One vector is turned by the same rotation once a tick. Each row is the vector after some number of ticks, and that number follows the row.
The counts run from 0 to 175.
[140 139 163 135 128 152 116 147 214 126 103 141  92 107 125 144 115 106
 170 137 113 117 137 129 146 178 154 119 106 110 111 165  56 106 141 120
 120 150 118 158 130 110 141 127  93 106 139  81 104 149 129]  104
[135 137 139 144 139 139 122 141 199 133 113 108 110 109 111 146 128  90
 143 160  89 120 104 101 136 167 176 140 119  98 127 170  89 148 136 138
 133 153 117 174 112 110 124 123  67 104 162  77 112 130 128]  167
[135 131 138 116 143 136 131 129 184 130 128 121 108 100  91 141 113  99
 131 140  78 124 103  97 148 159 176 133 130 116 128 184  83 150 146 132
 118 163 119 165 101 105 128 142  66  94 161  80 113 135 125]  161
[155 129 125 125 134 150 174 121 167 155 117 119 112  99 124 158 117 116
 144 153  98 125 153 140 157 159 129 124  98 102 136 143  91 129 179 148
 122 150  90 155  86  97 134 134 101 100 121  68  66 120 102]  136
[122 127 144 148 125 136 128 138 166 128 114 142 120 109 118 184 131 102
 153 140 111 149 128 125 133 196 137 143 121 106 151 165  84 134 159 166
 162 173 105 163  99 103 124 128  68 109 103  90  99 140 111]  120
[155 138 123 136 134 169 141 155 188 131 128 111 105 104 121 144 138 106
 156 172 106 136 139 123 148 153 140 125 106  93 130 153  60 117 178 150
 121 131 127 169 129  97 121 123 102  96 148  83  79 117 103]  17
[122 137 140 126 118 110 125 121 179 140  99 154 118 114 115 176 122  92
 147 152  98 128 126 116 147 198 160 148 114 109 139 169  92 137 154 153
 149 163 102 171 104 112 120 131  68 102 109  90 101 156 128]  46
[126 129 140 116 133 134 127 138 194 132 130 135 104 103  91 149 123  96
 127 162  85 120 116  98 149 151 181 144 119 117 118 192  96 130 149 138
 106 160 110 177 113 111 113 139  60 111 151  91 110 131 127]  159
[153 133 146 108 131 154 130 137 204 133 109 121  94 112 112 126 116 100
 167 146 100 109 133 119 149 171 158 124 109 106 116 159  49 117 155 122
 119 135 126 160 129 109 132 134 102  96 161  80  93 137 125]  97
[146 136 134 152 147 170 131 143 172 115 140 110 108  95 109 157 141 103
 140 152  95 149 114 102 138 153 141 133 124  98 140 162  83 140 171 162
 130 167 117 172 111  87 120 130  77 111 144  78 102 109  95]  8
[154 116 140 112 124 157 149 159 197 132 122 124 101 110 125 143 131 116
 175 163 112 131 152 134 145 163 142 122 106 105 112 162  55 110 172 132
 120 130 116 152 124 111 137 129 109  83 144  83  72 129 119]  24
[151 151 145 125 139 152 135 145 202 123 109 106 101 104 119 137 117 107
 148 145  89 123 112 119 144 168 160 127 115 109 120 158  62 137 155 121
 118 142 130 169 120 114 135 143  94  79 168  75 103 147 115]  95
[159 129 135 125 135 168 153 165 190 127 117 114 104 105 123 147 124 122
 156 145  98 134 137 137 146 158 137 120 117 101 115 155  54 123 171 131
 117 138 131 151 110 110 144 136 105  71 153  71  83 141 107]  22
[143 120 130 113 139 138 122 119 194 143 130 124 106 105  89 127 125  85
 153 165  90 110 116 100 151 160 176 132 113 105 130 171  71 139 145 135
 124 150 112 160 118  96 122 124  77 115 161  84  97 119 137]  164
[145 121 147 121 120 148 144 174 204 117 112 122 109 119 135 168 134 116
 164 163 107 146 144 131 137 169 146 137 106 110 104 176  82 110 168 142
 120 134 110 156 129 124 134 130  97  76 138  75  83 131 122]  26
[143 148 127 137 121 150 157 132 169 163 118 142 111 100 123 167 119 107
 133 160 110 121 154 143 149 167 139 133  99  91 154 138  86 121 180 152
 130 155 104 176  94  99 119 125  84 117 110  89  73 147  92]  131
[141 117 134 112 146 140 143 116 179 121 134 127 111  95  98 146 121 109
 137 151  75 136 116  99 166 153 161 126 117 125 102 193 100 143 154 136
 110 162  97 151 104 100 132 147  75  91 148  74  96 113 134]  155
[135 128 136 114 123 117 123 104 178 138 109 166 114 108 102 162 125  92
 161 153 101 124 132 119 163 196 154 131 108 114 130 173  74 131 156 148
 148 160 103 157 110 100 125 130  83 106 113  90  89 143 140]  44
[137 139 134 144 125 146 133 127 163 147 122 154 116  96 113 165 121 105
 147 134 111 132 134 135 152 183 134 117 118 101 159 149  61 130 168 149
 147 177 116 161  97  89 132 125  77 118 107  94  85 158 105]  123
[133 135 156 158 152 169 132 133 177 121 140 122  99  94 109 155 121 110
 137 122  99 143 112 111 140 154 146 127 124 108 140 176  90 132 159 151
 119 188 105 171  97  94 128 139  63 127 132  78 116 115 100]  1
[129 130 149 113 112 125 126 134 191 126 111 175 106 109 109 170 119 108
 158 148 106 134 137 130 158 189 158 132 107 122 112 186  73 113 157 138
 122 164 112 161 125 115 131 138  81  99 114 104  96 162 133]  38
[145 129 141 153 149 153 161 115 178 163 117 111 116  95 125 164 114 110
 148 141 102 117 137 136 150 160 138 118  99 105 139 145  98 139 149 142
 132 164  74 151  77  89 137 122  81 117 122  58  83 111 117]  62
[141 123 136 113 124 116 131 102 171 132 111 162 120 105 103 160 121  96
 162 143  98 128 128 126 166 197 149 119 112 120 126 173  65 138 156 141
 147 162 104 150 108  96 132 132  85  99 117  89  91 148 138]  43
[145 149 145 123 136 147 137 154 204 119 108 102  99 113 122 145 119 108
 147 151  84 129 112 112 139 166 163 137 113 107 122 161  76 135 153 131
 115 140 131 178 122 120 124 146  87  79 168  78 106 141 117]  94
[137 126 139 124 133 171 142 167 184 138 142 116  95 108 102 139 135 101
 146 154 105 134 139 109 126 148 148 143 129  89 151 161  62 112 178 151
 119 152 127 176 111 112 118 128  82 114 154  88  93 130  87]  12
[138 126 139 144 148 167 135 149 171 120 142 107 104 100 108 155 143  99
 144 149  96 151 118 101 130 154 141 142 125 100 143 171  88 134 171 166
 136 168 109 169 105  98 120 127  70 113 146  78 104  99  96]  7
[136 107 155  98 118 133 143 156 197 125 116 151 106 116 119 160 122 116
 165 139 105 134 148 135 145 177 152 131 111 122 107 185  65 104 161 132
 121 147 109 143 115 124 146 139  90  85 131  87  87 149 131]  32
[138 117 150 137 136 144 122 121 170 130 125 156 112 101 108 162 122 107
 171 120 115 140 125 138 146 195 132 116 123 109 143 171  49 127 154 144
 150 179 109 144 102  96 145 127  80 114 111  87 100 148 127]  116
[140 121 161 146 136 142 117 128 196 116 111 141 108 107 125 159 126 106
 182 129 109 137 127 135 151 193 135 108 113 117 110 172  63 128 136 134
 148 163 106 143 120  98 150 128  88 101 125  75 101 131 139]  109
[138 121 146 130 146 174 129 128 171 135 156 135  92  97  94 138 128 100
 150 134 103 130 128 107 141 152 144 125 120 106 147 172  67 115 169 153
 120 176 107 162 104  86 126 128  78 140 141  88  99 103 102]  4
[147 126 148 163 149 154 131 144 202 130 113 101 111 103 131 151 125  94
 167 144 106 120 109 128 131 176 154 123 102 102 133 151  67 143 136 131
 144 146 107 157 118  97 137 114  82 108 151  67 112 119 131]  175
[130 126 138 120 127 121 139 113 179 167 103 140 113 115 107 159 115  90
 153 149 104 108 141 116 138 187 155 146 112  95 156 153  87 129 148 150
 156 159  88 162  88 110 121 118  76 120 115  76  90 139 122]  52
[125 131 139 129 130 121 142 117 178 158  96 125 119 117 115 164 120  93
 153 149 104 118 136 120 139 191 152 147 112  97 152 151  98 138 148 154
 159 156  86 166  82 113 122 121  71 113 118  73  92 136 121]  53
[135 138 138 124 126 145 172 145 171 165 115 128 111 109 122 169 115 119
 133 142 102 126 150 138 135 167 137 144 109  91 156 145  97 120 176 155
 126 158  99 168  74 122 126 135  79 102 119  77  80 145  87]  133
[135 133 149 150 157 176 132 125 168 125 148 128  97  89 106 148 121 109
 139 116  96 139 113 111 144 150 141 120 126 107 142 171  77 127 162 147
 120 186 107 167  97  88 134 138  69 129 138  84 110 118  97]  2
[137 137 140 129 124 146 167 142 182 154 117 126 109 108 129 173 121 120
 137 164 102 128 159 138 150 151 143 137  89 105 123 156 119 112 175 150
 108 148  85 173  94 113 120 138  87 102 119  77  75 124 100]  139
[143 144 145 121 128 144 133 157 204 118 114 107  99 115 120 144 126  99
 146 163  93 126 121 104 134 165 168 153 107 106 120 167  84 128 157 139
 115 132 125 179 131 120 117 142  84  85 167  79 103 138 115]  93
